Each row has a name. Each piece below is followed by the name of the row it came from, unless a question asks for something else. Each question is about the rows just above it.

T: [135 167 143 139 132 140 126]
E: [126  68 195 101 149  71 190]
H: [122  54 121 108 126  92 160]
B: [126  92 112 121 122 105 145]
M: [122  54 121 108 126 104 146]
G: [126  92 112 121 122 124 128]
[135 167 143 139 132 140 126]  T
Does one of the named rows hold [135 166 143 139] side by side, in this order?  no
The row with [126  92 112 121 122 124 128] is  G
Which row holds [122  54 121 108 126  92 160]?  H

F: [149 137  81 112 136  85 160]
L: [134 136 136 125 124 107 159]
Q: [129  91 155 126 174 206 128]
U: [164 103 157 149 115 113 133]
Z: [132 129 133 130 129 128 130]
Y: [155 172 205 209 121 160 184]
D: [139  85 137 113 116 121  99]
A: [136 127 135 128 128 127 140]
K: [125 130 128 129 128 127 126]
R: [135 111 131 121 121 123 117]
V: [128 138 133 148 129 155 124]
P: [122 125 133 128 127 134 133]
Which row holds [206 128]?  Q
Does one of the named rows hold [209 121] side by side, in this order?  yes

S: [114 115 136 110 100 110]
W: [123 132 138 102 102 128]
C: [164 104 164 128  97 146]
X: [123 132 138 151  92 167]
J: [121 115 128 122  98 137]
N: [121 115 127 122  98 137]
Is [115 136 110 100 109] printed in one of the named rows, side by side and in this order?  no
Does one of the named rows hold [121 115] side by side, in this order?  yes
Among the named rows, does one hold [123 132] next to each other, in this order?  yes

teg: [135 148 124  98 121 166 130  78 140 185 115 108  70 109 151 149 187 149
 116 165 104 129 178 182 126 162]
Pafe: [114 198 151 125 163 162 116 162 175 169 137 145  94 164 133 140 116 138
 113  82  90  87 150 194  68 128]
zos: [ 96 123 111 155 152 175 164 126 124 141  83 140 118 131 176  97  96 184
  86 104 120 131 161 109  86 131]
nalo: [135 148 124  98 121 166 130  78 140 185 115 108  70 109 151 149 148  73
 129  72  78 105 145 194  94 142]
nide: [ 76 158 127  71 124 150 151  79 146 158 176  74  84 134 137 181 146  85
 109  68  88 134 161 154 135 153]
[158 176] is in which row?  nide
[135 148 124  98 121 166 130  78 140 185 115 108  70 109 151 149 148  73
 129  72  78 105 145 194  94 142]  nalo
Which row holds [ 76 158 127  71 124 150 151  79 146 158 176  74  84 134 137 181 146  85
 109  68  88 134 161 154 135 153]?  nide
Which row holds [114 198 151 125 163 162 116 162 175 169 137 145  94 164 133 140 116 138
 113  82  90  87 150 194  68 128]?  Pafe
Among the named rows, does one hold [81 90] next to each other, in this order?  no

Babed: [116 128 111 123 110 101 108 105 105 131 124 121 130 106 104 108 123 112
 124 131 127 114 121 131 124 105 105 132 120 120 126 110 131 106 117 131]
demod: [120 106  85 144 110 138 144 141  79  88 141  91 123 128 119  95 143 115
 140 142 141  89  99 140 138 135 105 142 127 131 139 136 131 108  95 143]
sota: [126 128 128 126 127 127 128 131 129 129 128 129 130 127 131 128 126 126
 128 128 127 129 130 129 127 129 127 128 131 127 127 130 130 127 130 127]
zule: [ 86  81 143  82  94  99  94 121 101  86  80 154 115 121 107 132  81 107
  80  82  80 150 141  86  81 101 145  83 108  87  81 100 104 143 143  81]
fid: [144 141  81 138 137 113 116  90 124 141 138  83 119 120 106  85 144 110
 138 144 141  79  89 141 139 124  96 144 119 128 140 127 128  99  84 145]
Rapov: [ 88 162 124 126  78 103 110 152 104 175 157 159 194  71 144 118 118 104
 157 161 150 140 177 175 134 104  77  96 176 127 142 135 192  75 167 158]
The next 2 entries after [120 106  85 144 110 138 144 141  79  89 141]:  [139 124]
[120 106  85 144 110 138 144 141  79  88 141  91 123 128 119  95 143 115
 140 142 141  89  99 140 138 135 105 142 127 131 139 136 131 108  95 143]  demod

Sina: [ 75 110 128 120  58 106]
vuve: [107 117  90 184 120 124]
gerev: [150 134 167 100 173 161]
mar: [134 150 167 121 108 121]
vefad: [150 134 167 100 184 116]
dila: [ 53 112 116 106  99 106]
Daz: [119 126 183 139 161 140]
Kese: [155 148  82  71 100  99]
The one value in vefad and Kese:  [100]
[150 134 167 100 184 116] is in which row?  vefad
Does one of the named rows hold [100 167] side by side, in this order?  no
[134 150 167 121 108 121]  mar
Which value is in both vefad and vuve?  [184]

